In the data rows, the value 50 means zero.
Here are some points:
28,43,57,63,43,55,58,51
32,37,47,35,28,50,42,50
62,74,34,46,53,51,48,50
59,64,58,53,65,33,44,28
36,56,57,54,44,47,53,45
41,42,40,58,25,65,57,56
44,56,31,42,22,54,31,53
38,55,43,53,43,52,54,47
59,40,57,50,47,38,49,40
48,50,47,47,38,47,47,57
43,67,42,41,54,51,42,56
45,50,54,45,65,46,48,45
69,39,40,58,32,60,52,57
39,41,80,53,60,48,54,51
41,47,72,51,52,46,58,39
69,58,36,48,53,54,46,56
68,45,47,38,59,52,56,66
50,45,48,50,49,48,51,44
54,61,19,39,57,54,32,54
35,16,79,62,72,31,66,24
63,06,68,54,50,56,56,40
75,33,46,45,55,47,61,52
74,64,34,36,40,62,30,71
40,55,47,58,45,53,52,40
49,70,16,53,31,69,48,70
58,49,49,53,39,71,48,59
42,57,41,56,46,41,51,47
35,68,39,51,46,61,44,50
60,47,50,45,47,50,53,50
56,69,38,44,59,59,49,62
51,55,43,45,76,49,59,54
40,23,71,59,47,49,58,35
49,70,45,43,50,43,46,57
34,32,68,50,51,43,52,42
30,42,88,53,35,50,56,43
56,50,48,60,43,70,60,47
65,70,13,32,61,36,36,64
47,46,59,51,46,57,62,50
Here are 40 more points, each followed by its number:
49,28,90,57,55,48,74,36 0
39,32,51,51,37,31,49,45 1
67,27,64,53,49,57,62,40 2
50,39,56,42,51,34,51,48 3
44,30,55,43,44,54,58,57 4
37,57,62,52,60,47,54,38 5
54,59,44,60,55,55,57,57 6
21,57,62,54,40,50,43,44 7
54,62,53,50,41,54,52,49 8
52,35,40,49,49,53,64,57 9
50,43,46,47,52,60,53,56 10
42,31,63,55,33,57,54,54 11
53,50,48,43,60,53,43,48 12
35,66,21,55,41,47,42,55 13
32,37,44,47,42,51,46,51 14
47,28,43,58,72,45,65,50 15
39,57,47,31,54,47,43,55 16
50,40,39,67,66,44,47,42 17
65,48,54,42,54,61,54,57 18
63,56,20,48,55,54,34,62 19
33,47,72,64,23,63,70,54 20
51,37,58,55,58,44,55,41 21
66,42,35,53,49,49,50,52 22
52,53,53,49,52,39,56,43 23
59,58,54,51,63,44,50,59 24
55,54,57,58,66,36,38,42 25
74,75,34,47,61,36,41,61 26
43,53,62,50,49,57,64,48 27
43,62,46,59,45,58,60,53 28
30,49,59,57,35,52,68,39 29
50,53,56,51,44,59,54,48 30
46,38,42,59,37,65,50,52 31
58,45,62,44,73,54,49,33 32
42,66,37,49,45,55,38,39 33
25,88,46,38,29,56,44,61 34
62,26,37,66,46,71,50,59 35
56,62,61,37,67,37,42,56 36
72,52,36,33,63,52,41,64 37
45,41,58,38,36,48,51,49 38
47,67,40,58,66,33,52,30 39
Which two of these numbered points are nearest to each point below, looking only along the 2 directions in which the first points spread most? Their numbers follow each, nearest first.
50,51,40,40,68,62,46,55 > 22 16
52,54,63,56,35,63,66,55 > 14 7
50,31,93,58,59,32,59,41 > 0 2
42,58,50,55,38,56,43,44 > 35 28
72,26,59,52,78,34,36,47 > 32 25
57,39,51,57,40,51,45,65 > 28 30
52,30,77,60,88,44,63,42 > 32 0
30,57,56,48,50,52,39,49 > 30 9
46,37,48,60,57,44,54,36 > 5 21
53,64,25,40,55,35,33,35 > 37 26
53,63,28,41,64,48,45,51 > 37 26
57,54,43,51,51,60,40,49 > 6 22
75,74,15,43,54,67,44,67 > 19 26
52,60,55,50,50,53,57,60 > 10 6
65,36,55,50,56,32,43,62 > 17 25
51,49,32,38,40,53,23,65 > 13 33
53,69,36,54,26,52,57,58 > 34 13
35,55,61,44,55,44,50,39 > 5 3
45,63,26,35,71,53,37,44 > 37 26
56,52,54,43,84,48,59,39 > 32 25
50,43,51,61,54,49,41,38 > 3 5
